In the data rows, the value 128 means zero.
Here are some points:
[ 87 157 109 119  90 142 100 184]
[178 165 123 146 245  99 156  58]
[ 50 162  92 141  94  89 109 160]
[160  55 170 110 147 186 150 145]
[ 58 201  79 156  72  58 124 140]
[ 68 125 115 128  78 108 119 172]
[182 122 144 118 203 138 148  67]
[169 161 103 162 204 115 112  91]
[111 155 112 142 130 104 138 127]
[189 121 140 152 222 121 164  66]
[118  92 165  80  80 170 125 194]
[188  28 194  96 179 174 164 110]
[199  73 169 132 200 167 149  85]
[ 83  99 165  84   8 189 102 210]
[ 88 201  82 157  78  50 123 135]
[ 68  97 149  58  13 166 126 209]
[152  83 142 116  93 142 139 119]
[ 61 131 122 122  65 120 110 185]
[111 222  74 166 171  77  98 120]
[ 65 153 113 123  48 127 107 172]
Here are 10 more points, each followed by its number:
[183 129 123 166 223 122 153  53] 0
[186 144 114 173 219 111 140  44] 1
[ 95 172  90 164 133  91 138  97] 2
[118 121 141 111 105 145 125 150] 3
[ 66 167 102 150  62 118 103 161] 4
[172  49 187  97 125 201 118 137] 5
[201  49 167  86 195 161 173  84] 6
[132 171 115 162 153 123  98 115] 7
[156  96 168  96 134 181 124 172] 8
[158 145 114 128 175 124 117 127] 9
Which two of these numbered points are nearest to each point below, ignoring the 2 directions in which the first points spread most? Their numbers follow each, nearest first.
[142 138 120 144 135 107 122  98] > 1 0
[115 163 127 120 137 129 139 136] > 3 8
[205   8 201  75 163 182 177 103] > 6 2
[162 156 115 154 177 110  99  72] > 5 7
[ 70 142 107 126  55 142 108 170] > 4 0
[ 60 171 110 112  63 114 118 160] > 3 0
[146 163 110 160 169 109  95  93] > 5 7
Now 10 new points, numbered from 0 again:
[ 51 209  66 154  73  89  66 158] 0
[171  64 171  99 101 153 143 139] 1
[111  87 160  83  75 157 150 153] 2
[170  87 142 123 118 137 143 115] 3
[162 108 130 120 178 126 150 116] 4
[153  63 163 115  99 133 175 148] 5
[ 84 205  72 150 105  74 112 136] 6
[146 176 106 190 180  82 142  75] 7
[163 105 144 128 179 114 146 101] 8
[127 148  94 141 154 123 116  98] 9
The same question for these:
[103 176 110 158 122 122  80 151] > 0 9
[120  85 153  86  85 143 164 133] > 2 8
[ 64 195  92 140  75  87 138 101] > 2 7
[ 73 148 110 112  80 110 131 176] > 4 8
[109 193  74 163 139 106  87 116] > 0 9
[171 173 112 192 193  84 121  51] > 7 3
[154 111 130 141 189 133 166 106] > 4 6
